The same turns and mirrors carry the whole set onto itself and the rows of a family onto each other. Which other rows belong to the same family as each row named below? List them in the order they appear above.
These 40 rows form 5 families of 8 rows each.
feged: [ 16.1  10.7 -10.0  -6.0  -7.1  12.9 -27.0 -18.7  -7.1  42.6]
kuf: [ 13.6  39.1  14.8  22.2  10.5  -6.4   3.9 -26.9 -17.1 -10.8]
Vob: [ 22.6 -31.3 -16.1  24.2  -5.0 -11.1  12.6 -13.9 -14.0  16.9]
revov: [ -6.3 -35.4 -13.7 -25.4 -26.7  13.1  -3.0  14.9   4.9   7.5]
Nurez: [-14.9  -4.3   2.9  35.7  -0.6  35.3  17.2   1.0   5.8  10.1]
Gifo: [-28.6 -39.9  -9.0 -20.5 -18.1   4.3  -6.8   8.7  -0.5   3.4]
Varup: [-19.2  36.9   7.5 -29.5   2.4  20.2 -17.3   1.6   9.6 -13.8]
rovez: [-32.1  36.7  11.2 -28.4  -1.8   9.9 -11.0   0.2  -0.9 -15.5]
kulo: [  6.9  39.4  12.0  24.9  22.8 -10.3  -3.6 -14.8 -13.0 -11.8]
buv: [-24.4  -6.3   6.4   1.2   2.0 -13.9  26.8   5.9  -5.8 -41.9]
vasev: [ 25.2 -24.5 -12.8  27.5  -3.0 -29.2   7.7  -5.8  -6.1   7.5]
Zaf: [-22.1   5.2  13.2  32.2  -7.9  36.2   7.9 -11.4  -3.9  10.9]
kiver: [ 16.1   3.7  -8.4  -6.7  -7.3   8.6 -36.7 -13.7   3.3  37.5]
sela: [ 15.3   8.7  -4.2 -35.7  -3.1 -33.1 -23.6  -1.8 -13.8 -14.2]
rezal: [-22.8   3.9  17.9  29.1 -16.9  29.3  15.5  -9.9   7.4  10.0]
lorip: [-19.8  -6.7   1.1  10.5  13.2 -12.5  30.9   4.5 -10.3 -37.2]
Nef: [ 12.4   0.5 -18.6 -37.3   1.1 -38.4  -7.1  -1.0 -11.5  -9.8]
pipu: [ 20.2  37.1  14.5  24.4  17.9  -6.9  -1.0 -21.7  -6.5  -4.2]
buzu: [ 22.0 -37.4  -3.1  27.5  -0.9 -17.1   8.1  -8.3  -7.6   7.3]
zudog: [-25.7 -35.2  -7.7 -25.4 -15.8  13.9   3.5  15.3  -1.4   8.5]
bebu: [ 22.2   1.2 -10.6 -32.6   9.5 -33.2 -15.8  -4.6 -11.2 -18.9]
bol: [ 16.6  40.6   2.5  21.5   8.0 -15.3  -2.0 -28.7 -13.9  -7.2]
zesod: [-21.0 -35.0 -19.0 -26.7 -16.3   6.1  -3.9  13.5   4.6  10.8]
fol: [-14.3  -9.1  10.6  -5.4   9.7 -12.6  31.5  18.2  -6.4 -34.8]
soz: [ 10.3  12.5  -6.9 -15.0 -19.8  10.6 -29.7 -17.4  -4.5  38.7]
Pibom: [ 18.6 -33.6 -13.7  25.8   1.8 -20.8   8.2 -14.0 -19.5   5.5]
Riz: [ 20.6 -32.5   0.3  22.8   0.3 -16.1  12.7 -15.4 -20.3  16.7]
bize: [-24.2  28.6  12.1 -27.8  -1.0  31.2 -14.1   5.1  -1.7 -12.0]
baziz: [-27.1  38.0   9.3 -29.5  -7.5  19.8  -7.4   0.7   6.9  -5.6]
Rozi: [-13.0  -3.7  12.6   3.7   9.4  -5.4  28.3   6.7  -1.1 -44.3]
gefan: [-17.7 -37.5 -10.1 -27.3 -16.4   9.3  -7.3  14.7   8.5  -2.4]
maru: [  4.1  10.5  -8.4  -7.9 -10.0   5.1 -27.7 -14.8   2.8  47.5]
tavaf: [ 19.2  43.8   5.1  14.5  14.4  -5.7   9.1 -26.5 -10.8  -2.7]
gub: [-13.9  -6.9   4.4   1.5   5.5  -6.6  28.9  -2.7 -13.6 -46.4]
vig: [-19.3  -1.5  14.7  30.0  -7.7  36.4   7.1  -2.4  14.0  12.6]
Korep: [ 13.6  -0.2 -21.7 -35.0  13.6 -31.3 -14.6  -7.4 -18.2  -9.6]
diba: [ 16.6  10.0 -20.2 -36.6   1.2 -31.0 -13.0  -9.4 -13.8 -17.0]
Kef: [-25.2  -5.2  16.3  31.7  -6.3  29.7  13.0  -4.5   0.9  16.7]
naza: [-30.4  35.9  -3.3 -28.7  -4.7  15.1 -12.0  -3.1   8.6 -15.6]
lamub: [ 14.3  12.7 -11.4   5.7 -13.3  15.2 -38.0 -18.8  -2.7  30.4]

Which other rows belong to the same family as gefan? Varup, kiver, pipu, buzu, bebu, Rozi, vig
Which other rows belong to the same family as kulo? revov, Nurez, vasev, sela, fol, bize, lamub
Which other rows belong to the same family as Kef? feged, kuf, buv, zesod, Pibom, baziz, diba
Which other rows belong to the same family as Gifo? rezal, Riz, maru, tavaf, gub, Korep, naza

The same turns and mirrors carry the whole set onto itself and the rows of a family onto each other. Which other rows belong to the same family as each row named below? List them in the order they appear above.
These 36 rows form 6 families of 6 rows each.
gir: [  5.0  32.5 -29.1   2.4   4.9   2.5 -24.1 -38.4  36.5   6.4]
namag: [ -5.1   5.0 -22.7 -12.3  22.0  13.5 -29.7  -6.3 -10.4  -2.5]
Budim: [  2.0   8.4 -27.6 -22.7 -37.4  31.7 -29.6 -25.8  42.2  13.7]
tik: [ -7.2  -2.1 -23.8 -23.6 -34.5  12.3 -42.1 -50.7  28.3   1.3]
Kip: [  6.0  -4.3  20.5 -11.3 -51.1 -21.2 -14.2 -25.7 -12.5  -1.5]
Dezu: [ -2.3  20.3   6.5  -3.6   5.0 -14.0  13.9  16.1   5.9 -20.2]
fup: [ 16.3  -7.1  12.5 -31.0 -58.3  18.8   8.3 -11.2  33.1   3.6]
kubul: [  6.1  10.9 -33.9 -28.0  11.1   2.5  21.6  -2.7  40.9  -1.8]
Bav: [  2.7  -2.1  18.7 -19.7   3.7  -1.3  23.1   4.9  10.5 -32.9]
migid: [ 22.5 -17.0   4.0 -39.3 -42.4 -11.5  28.0 -21.6  21.8   3.4]
luto: [  6.1   7.1  18.3 -23.7 -44.4 -17.2  26.2   2.5  23.6  -7.2]
Totik: [  3.8  28.8 -17.1 -11.5  28.1 -13.1   8.6 -12.8  24.2  -3.4]
ponug: [ 26.0 -15.1   7.9   3.6 -38.4   1.4 -23.1 -45.2  -9.2  -3.8]
Gar: [  6.6  -3.2 -40.6 -30.9 -29.1   2.6 -23.0 -47.3  29.4  19.1]
noz: [-24.2   6.0 -32.5  -3.0  11.5  32.7 -18.1 -21.0  17.5   1.4]
daza: [ -2.1 -25.0  23.1 -23.5 -45.2  12.3  22.8 -20.4   4.1  -0.5]
Gomo: [  6.3 -18.0   3.8 -20.7 -25.1   3.5 -34.2 -30.1 -26.9   5.9]
darem: [-13.5  22.1 -29.3   0.9  -6.2  -4.5 -44.8 -25.7   5.4   2.3]
kizav: [-13.7  34.2 -31.8 -11.9   0.7  -0.2  -4.9   2.9  41.2  -3.2]
nago: [ 26.0  -0.6  14.9   6.1   1.6   1.0  20.1  -1.0   2.5 -24.7]
kuru: [-14.2  11.1 -32.4 -10.5  15.0  14.3 -37.3 -28.2  17.7 -12.8]
tusil: [  7.1  10.6 -19.5 -15.4 -18.2 -15.1 -33.8 -59.1  10.6  19.0]
samob: [ 21.5   0.0  25.8 -23.1 -26.2 -27.9  22.0 -28.1   4.9   0.6]
paro: [  9.9  12.4 -29.0  14.6  14.7  14.4 -30.1 -26.6   9.8  -8.8]
zek: [ 20.6  21.8  15.6  -5.6  -2.7 -11.4  31.6  -7.2  30.1 -12.6]
febim: [ -7.5 -24.5   5.8 -14.7 -48.6  18.3 -16.0 -44.6  -4.1   9.4]
rofaz: [  4.7  15.4 -13.0 -22.6 -11.2  29.1  12.7  11.7  49.3  -5.3]
Zupop: [  9.6 -10.3  18.3 -21.3   1.2   0.5   8.8   7.9 -19.8 -12.6]
davap: [ 10.7 -15.2  27.1 -32.9 -45.9  -2.2  18.5 -18.3  20.9 -18.7]
ziza: [-18.8   5.1 -15.5 -12.1  14.7  27.0  20.1   4.0  24.8  -7.9]
los: [ -5.8 -10.8  17.8 -12.4  -7.7  17.0  35.3   4.3   7.5 -14.2]
gidem: [ -4.9   9.6 -17.3 -19.5 -55.8  -7.0 -33.8 -39.0  22.9  14.5]
nivu: [  4.8 -20.9  14.0 -23.1 -46.3  -3.0 -25.5 -46.3  -4.5  -8.0]
tas: [ 22.7   3.9  14.3  -9.8 -49.6 -13.3 -11.1 -52.9  16.3   9.5]
topil: [-19.9  -8.3 -27.1 -13.9 -25.8  28.1 -30.7 -44.5  14.0  15.5]
Lebir: [ -9.0  16.6 -19.2 -19.3  15.6  14.5   6.9   0.1  42.8 -23.4]

Which other rows belong to the same family as luto? Kip, Dezu, darem, kizav, gidem
Which other rows belong to the same family as Lebir? tik, Bav, kuru, davap, nivu
Which other rows belong to the same family as zek? gir, Totik, tusil, samob, tas
Which other rows belong to the same family as fup? namag, Budim, Gomo, rofaz, Zupop

The same turns and mirrors carry the whole set onto itself and the rows of a family onto each other. Which other rows belong to the same family as each row named below? List them in the order they appear above.
These 32 rows form 4 families of 8 rows each.
dun: [-43.4 -46.0 -15.6 -41.2 -20.2  43.1  13.5  13.8  -1.0  -3.0   6.8   3.4
  29.8 -38.2 -33.4  17.8  15.0   0.4 -11.0 -33.2]
dolus: [-25.5 -11.7  18.1 -13.7   5.1   0.1   4.4   8.4   1.9 -12.9 -25.5  46.3
 -13.3 -32.3 -53.4  12.8  -8.4  20.7  36.7  -9.1]
kugin: [-13.5  -1.4   7.4  -5.6 -21.1   6.3  -5.7  25.9  11.0   7.3  34.5 -14.4
  19.0  -5.9 -66.2   7.3  -6.0 -16.2 -37.1 -63.3]
gegad: [ -3.5   8.4   7.0  -1.2 -24.0  -2.0 -16.0  31.3  14.6  21.7  33.6 -15.7
  15.4  -1.1 -54.0   8.1  -1.6 -14.2 -42.6 -52.5]
fafe: [-36.1  -3.9  16.0  19.8  10.7  19.1 -25.9  39.4 -10.5  11.9  37.1  12.5
  -0.4  -3.1 -55.2  11.9  -1.6 -13.1  -5.1 -65.1]
pel: [ -9.7  32.8  -3.8  20.9  -9.1   5.6 -29.2   4.9  15.0  46.6  28.3  17.9
  11.5 -22.3  -4.0   4.9  -4.3  30.3  11.5   6.1]
meku: [ -2.8  13.9   8.6  10.3 -16.4  -3.1 -29.3  39.8  10.3  33.5  34.4  -8.6
   7.5   4.1 -42.1   9.4   2.9 -12.1 -36.7 -44.4]
tafib: [-36.7  -9.6  13.7   8.1   3.1  20.9 -13.5  31.6  -7.0   0.4  36.7   5.9
   7.7  -7.8 -66.6   9.8  -5.7 -15.3 -10.6 -72.7]
vami: [  5.1   0.2   8.8 -32.8 -27.8 -19.1  15.0   0.3  25.8  -5.2 -28.2  18.5
   2.4 -29.6 -53.8   8.7  -9.4  19.0   1.4   2.3]
Zufo: [-18.8  -2.5  17.8  -4.9   8.3  -4.8  -8.1  14.7   1.8   1.5 -26.4  49.1
 -20.4 -26.1 -40.5  14.3  -3.3  22.6  37.1   1.6]
patol: [  3.5  33.6  -8.9   3.5 -29.3  -1.0 -14.5  -5.5  27.9  41.3  27.0   0.1
  25.1 -25.2 -12.3   1.5  -8.1  28.6  -8.2   5.4]
Nefi: [-10.4 -22.9 -21.7 -39.4 -38.2  20.1  -1.0  21.3  16.0  28.3   5.3 -10.3
  31.4 -26.5  -9.7  17.3  22.8   3.9 -35.1  -8.1]
bel: [-54.2 -38.5  -8.8 -13.5   7.7  47.9 -15.4  31.2 -17.3  16.0   9.6  28.2
   9.4 -29.2 -10.7  22.6  24.0   5.5  13.8 -24.3]
Kir: [ -5.2   7.6  15.9  -3.9  -0.7 -14.9 -14.4  18.6   9.0  14.8 -26.2  43.4
 -19.7 -21.0 -31.2  13.2  -0.7  24.7  26.2  12.4]
Ruzo: [ -8.8  -9.5  11.6 -34.0 -19.4  -9.1  20.5  -3.0  19.0 -18.3 -27.4  25.1
   2.7 -34.4 -62.4   8.5 -12.1  17.7  11.1  -7.8]
bikag: [-21.3 -13.7  14.5 -25.8  -5.9  -1.7  16.9   0.4   9.2 -21.4 -26.1  35.9
  -4.5 -35.3 -62.3  10.3 -12.0  17.7  26.2 -12.9]
zezu: [-49.0   7.0   3.9  21.4  15.2  32.8 -15.0  -2.2  -6.9  12.5  30.6  36.1
   9.4 -34.2 -28.3   4.9 -12.4  26.5  43.1 -22.7]
Pinen: [-27.9  -9.7  10.1  -2.1 -10.3  15.3  -5.0  26.0   2.0  -1.1  36.0  -5.7
  15.4  -9.3 -71.2   7.5  -7.0 -17.1 -24.3 -71.8]
Vum: [-26.1   5.1  14.9  24.2   7.7  11.4 -36.4  45.0  -7.7  27.0  36.8  12.5
  -3.9   2.7 -43.4  12.3   3.7 -10.9 -10.4 -53.4]
Lorob: [-21.6 -15.9 -14.4 -11.1 -11.0  25.1 -29.7  38.5  -1.2  47.0   6.9  14.7
   9.0 -18.4  12.3  23.5  31.2   8.3 -10.7   1.1]
vip: [-24.8 -35.2 -19.9 -46.4 -34.5  30.8  13.0  14.2  10.8   8.1   6.1  -8.7
  35.2 -34.1 -25.7  16.5  17.3   1.1 -29.0 -23.3]
navun: [-17.9   7.1  -9.7 -19.9 -33.0  15.7  20.0 -25.1  25.8  -0.8  27.7  -6.8
  41.5 -41.6 -49.6  -2.6 -21.4  20.5  -6.1 -25.0]
panim: [-55.6 -47.3 -11.4 -27.5  -2.0  50.3   2.6  21.5 -13.2  -0.3   8.1  19.1
  19.7 -36.6 -26.3  20.3  17.3   2.3   6.0 -34.4]
Tezar: [-10.0 -15.1 -18.7 -24.7 -29.1  17.8 -17.8  31.2  10.5  44.0   6.5  -0.7
  20.0 -20.3   6.2  20.0  28.9   7.1 -27.8   1.7]
Puz: [-31.6  22.6   1.9  27.8  10.1  20.7 -29.5   5.5   0.1  34.2  29.1  32.6
   5.1 -26.0 -10.0   5.8  -5.8  30.5  32.2  -6.3]
Zefol: [ 12.6   9.2   9.3 -24.9 -25.3 -23.6   2.9   7.6  26.0   9.5 -28.0  21.5
  -3.5 -24.1 -40.7  10.1  -4.3  21.8   1.4  13.2]
zolep: [ -0.5  23.4 -11.6 -13.4 -38.4   3.4   5.8 -16.7  33.0  21.0  26.1  -9.6
  37.5 -33.6 -31.6  -1.1 -14.9  24.9 -15.4  -7.4]
Zomo: [-11.9  13.1  12.4  21.1  -3.7   2.4 -37.6  44.7   1.1  35.3  35.3   3.3
  -0.8   5.4 -37.6  11.6   4.8 -10.2 -23.6 -45.9]
sok: [-52.0  -3.6   0.8   4.4   5.3  37.0   5.3 -14.3  -1.8  -7.0  30.3  25.9
  21.4 -42.4 -47.4   3.0 -19.7  23.4  35.6 -35.9]
sufir: [-39.4  -3.3  -3.9 -13.0 -14.6  29.1  19.6 -23.7  12.3 -13.3  28.9   8.7
  34.9 -45.0 -56.5  -0.9 -23.2  20.8  14.7 -36.3]
Vatel: [-40.8 -25.8 -10.4  -6.0   3.7  38.0 -28.6  39.3 -13.7  35.6   8.4  26.6
   4.2 -21.6   5.0  24.0  29.7   8.3   6.6  -9.7]
bidom: [  7.4  11.8  12.3 -11.9 -13.6 -22.7  -9.0  14.6  19.2  18.2 -27.2  32.1
 -12.7 -20.5 -30.6  11.7  -0.8  23.6  11.8  17.0]

Which other rows belong to the same family as zezu? pel, patol, navun, Puz, zolep, sok, sufir
Which other rows belong to the same family as Vum? kugin, gegad, fafe, meku, tafib, Pinen, Zomo
Which other rows belong to the same family as Nefi? dun, bel, Lorob, vip, panim, Tezar, Vatel

